Each path is a new rotation, seen through one point. The rows after it are directions, each followed by how far the rotation turns it, in degrees a step (0 if it stays put).
Each turn is a multiple of 5 degrees from 10 to 175, or 0.
Each row of a path follows its step; steps can be skipped.
Path 1:
step 0: [  6   0  41 -29  21  -1  -8  11  32  -4  31  -7   7  16   7   3  -7  -3
   6  15   5  15   2   0   1  -8 -10  20  -8  -7  -5  17   9   2  11  -2
  15]
step 1: [  4 -11 -10  -4 -13  12   7  16   3  -7   4  -6  -1   9  -5 -17  18   9
 -30 -13  23  -1  32  -8   5   9  20  -7   8  -7 -22  -4 -17   9 -16  32
  -8]
step 2: [  9   4  -7 -36  11  -7   3  10 -10  12   9   9  15   0   6   9 -29  13
 -12  26   8   5 -26 -19   5 -15  -1 -15 -17   5 -19  -2  11 -20   6   6
   7]
step 3: [ -5   3  -8  -2 -18  -9   8  23 -14  -4   5   1   8  24  -5   3  21   2
   8   3  12 -12   6   2   6  10  20   3  23 -10   9  41  15  11  22  12
 -23]
step 4: [ -2  -5 -23   8   1  10 -25   5  -3   9   2  -6   9  -6   6 -12 -17 -26
 -16  13  -4   4   5 -12  31 -26  28   1 -30   0  -5  -1  18  -4  -1 -15
   7]
step 5: [  3  13   9 -10 -12 -14   5  21   6 -22  10 -13 -10  20  21  -7  -2  27
  25   4 -15 -20  -1  -3   1 -12  -4   7 -15  -4  14  -3  14  34  -4  14
 -13]
step 6: [-13 -12  11   5  10   0  -6  11  -7   7  31  -5   0  -6   5  -5  -7  -9
 -25 -17   6   8   1   1  30   3  -3   0  -6 -41   0  18  -5 -10 -33  -4
  -3]
step 7: [ 16   5  -9 -33   0 -22   5  10   7  14   6 -19   1   2 -19 -16  21   9
 -14  14 -11  -3 -10  12   6  17   3   1 -23  21  -3 -10   9  20  -7  24
  13]
step 8: [ -8  -2   7   6  20   3  29  24 -17 -16  -3   7  10  -4   9  22 -12 -19
   1  23   9   4 -15   0  24   2  13  -5  11 -11 -12  17 -27  16 -10  14
  -7]
Speeds:
[ 2 -8  0  4 -9  4  8 10  4 -6  1  2 -8 -3 -1  1  4  2  5 -2  3 -6 -2  8
  4 -5 -4 -3  2  6 -6  7  3 -3 -3 -2  8] => 155
[ 2 10  5  2  1 -2 -7  1  4 -2  0  0 -4 -5  9 -5  8  6  2  4  0  5  3  9
  5  7 -4  4 -8 -7 -3  0 -7 -5 -4  2  4] => 55
[ -1   0  -4   2  -2  -3  -3   3   0  -8   8   1   8  -8   2  -6 -11   8
   0  -1 -10  -5   4  -4  -2   6  -4  -3   3   5  -7   4  -7   0   0  -3
  -4] => 100
Path 2:
step 0: [ -7  -8  11  -6   6   9   6  17  10  42   5 -12 -13  -8 -11  16  26  12
 -16  23  -1   4  13   3  -5   4  15  14 -29   9 -36   3  18  13  11  -4
  -5]
step 1: [ -1 -22   2  11 -13  -2   9  28  33   4  19  19 -14 -21 -20  14 -27  -5
  -8  -3 -18 -22  -6  21  11 -22  -7  -1 -19  10  -4  12  -3   5  21   3
  -3]
step 2: [  6  -5 -19 -13 -40 -13  19  -6  -4  -9  25 -14   0 -13   3   9 -29   5
  -4  13  -6   1  -5  -7 -15 -23 -15 -23  23  22  17 -11  -8   5   8   3
  -8]
step 3: [-37  -7   3 -17 -19  12   4 -11 -19  -1 -15   3   3  -8   7  -1  -3  36
   2  18   2   9  17  -8   5   0 -16  -2  37  17 -17 -12  26   6 -14   1
  -6]
step 4: [-11   1  30 -17  -3  19 -15  -4  15  15  13   9   1   2   4 -28  -3  24
   9   5 -35   4  -1   6   7  -3 -19  37   3 -28 -10   8   9  -6 -11  -7
   2]
step 5: [ 25  20   2   0   4  -9 -15   1  23 -14  -6  -4   4  -4  -4  -1  -5   3
   7  12 -40   3   5 -21  17 -15  -8  21  -9   4  16  -7 -34 -11  20 -31
   6]
step 6: [ -6  -3 -27  23  14 -27  -6 -23   0  -9   4 -22  -9 -10   6  22   2   6
  10  24 -22  -5   9 -24 -15   8  27   2  -6  23 -16 -12  -5   2 -12 -14
   4]
step 7: [-16 -19   6  36   4   8  32   0  11  12  11   5  15  -6   0  18  11  24
  15   6 -10 -15 -11  19  11  15  22  -7   4  -2 -10  -7  24 -21 -19   5
  17]
step 8: [ 29 -25  -4  -2   9  20  37   7  16  19   6   1  10  15 -10 -18 -18   9
  -9  28  -8  14  -4  17  -4  -3  -6 -16  -2 -18  23   1  -3 -24   7  -2
   4]
Speeds:
[  1  -3  -6  -5   4   6  -3 -10  -2  -1  -5   1   4  -5   4  11   6   1
  -1   7   2   4   1  -3   2  -4  -4  -7  -8  -1  -1  -1  -2   3  -4  -1
 -13] => 115
[  0  -1   1  -9   1  11  -1   0 -10   0  -4   3   0   5   1  -9  -1  -4
   5   6  -5  -2  -2   5   2   0   3   0  11  -2   8  -5   2  10  -1  -1
  -2] => 65
[ -3   7  -5   7  -2  -2  -8  -1   0  -1   2  -1   6  -5  -5   4  -5  -2
  10   0   7  -2   0  -4 -10  -7   5  -7   9   1   2   1   0   5  -1  -8
   1] => 95
[ -2   4   3 -10  11  -9  -5   1   2  -1   1   3  10  -1   4  -3   5   3
   6  -7  -5   5   1   2  -3  -1   3   7  -5   9   2  -5  -1   1  -3  -3
   1] => 55
[11  5  0 -5 -9  1  7 -2  9 -3  2 13  5 -3 -2  0  2 -7  1  2 -1  1 -8  1
 -4  8 -4  1  1  1  1  4 -4 -1 -5 -5  1] => 115
Path 3:
step 0: [  5   4 -26  24 -15   4   6   7  -8  11  -4 -10  11  32  -2 -22 -10  -1
   4  11   1  20  33 -17 -28 -12   3  -4  -4 -20  -2   9   3  17 -17   2
 -15]
step 1: [  7  -6 -12  -8 -20   6 -11   1  -1 -14   0 -14   7  16  -5  -9 -16 -11
  14 -21 -19  20  34  -4  16   3 -30 -17   5  -2 -22 -22  13  -5  18  -6
  -7]
step 2: [ 25 -14 -10   0  -2 -20 -10  -4 -12   7  -3   2  -1  -7  12 -14 -30 -19
   9  -5  12  10 -11 -18  18  -7 -10 -37  -7   7  -5   7  11  -7 -23 -33
  -5]
step 3: [ 13  33 -18 -12  -8   8  22   3   4   5  -5 -14  20  19  17  -7  -1  -1
  -1  -7  -4  10 -14 -21  21   5  -2 -27   3 -29  -1   8 -10   1 -27   7
  -2]
step 4: [ -6  29 -20  10  -5 -21 -15  -9  16   3   8 -27 -12 -22  -5 -30  -7  15
   6 -10 -26  12  20  -9  13   5   1  -1   8 -25  -7   7   1  -5  -5  -8
  -5]
step 5: [ 15  27 -13  10   5  -8   2 -17 -15  28  -6   5   3  -3  -5   5 -18 -15
   5 -27  -4  17   6 -16  -9 -14   7  -8   3   4 -19  17  20 -28  22  -2
 -15]
step 6: [  0   7 -31  21  11  15  11  -8   3   2  20  -7   8  -1   2   0 -19  -1
 -18 -14  11  43 -12  -8  10  14 -14  -9  -6  22 -20  -7  -2  -7 -20  10
  -3]
step 7: [  0 -11 -23   7 -11  -2  24 -24  20   5  -8 -11  11  -3  19 -24  -1   9
   2  -5  -3  14   8 -38   1   1  -8  19   5  -2  15 -12   8 -26 -13 -16
  -1]
step 8: [ -3   6 -30   9 -10   4  16  21 -15   0   8   0  -3  15 -19  -3 -12   9
 -10   8 -10  14  25 -18 -17 -19  11 -19   5 -19   4  -4  29 -20  -8 -17
   0]
Speeds:
[ -1   6   0   2   0  -1   6  -1 -10   3  -9   1   2   7   3  10  -4  -3
  -5  -2   0   2   0   3 -10  -3   2  -2   1   0   8  11   2   4  -2 -10
   2] => 135
[ 1 -6 -7  7  7  1 10 -2  2  2 10 -1  1 -3 -3  5  3  1  2 -8 -2  4  2 -4
 -7  7  6 10 -3  5  2  6 -1 -3  4  4  3] => 45
[ 3 -4 -1  1  4 -3  1  9  0 -4  4  0 -2 -1 -4 -2 -4 11 -7 -2  1  7 -2 16
  2  5 -5 -2 11 -4 -1  3  4 -2 -3 -3  1] => 160
[ -3  -9  -1  -9   0   1 -12   4   7   0  -6   5   2  -7   1   6   1  -1
  -8  -1  -2   2  -4  -5 -12   4   0  -2   3  -4   0   3  -1   4   1   6
   2] => 0
[ -1   2  -7  -6   0  -4  -2   0  -9  -8   0   2  -3  -4  -8   4   1  -5
   3  -1  -8  -3   5   5  -4  -7  -5   9  -5  -5 -10   2   8  -2   2   1
  -4] => 95
[ 2  8 -3 -1  3 11 -3 13 -1 -3 -3 -8 -8  6 -5  8  0  5  6 -2  5  4 -5 -6
 -1  3 -2  2 -3  1  2 -3  1  3 -2  5 -4] => 135
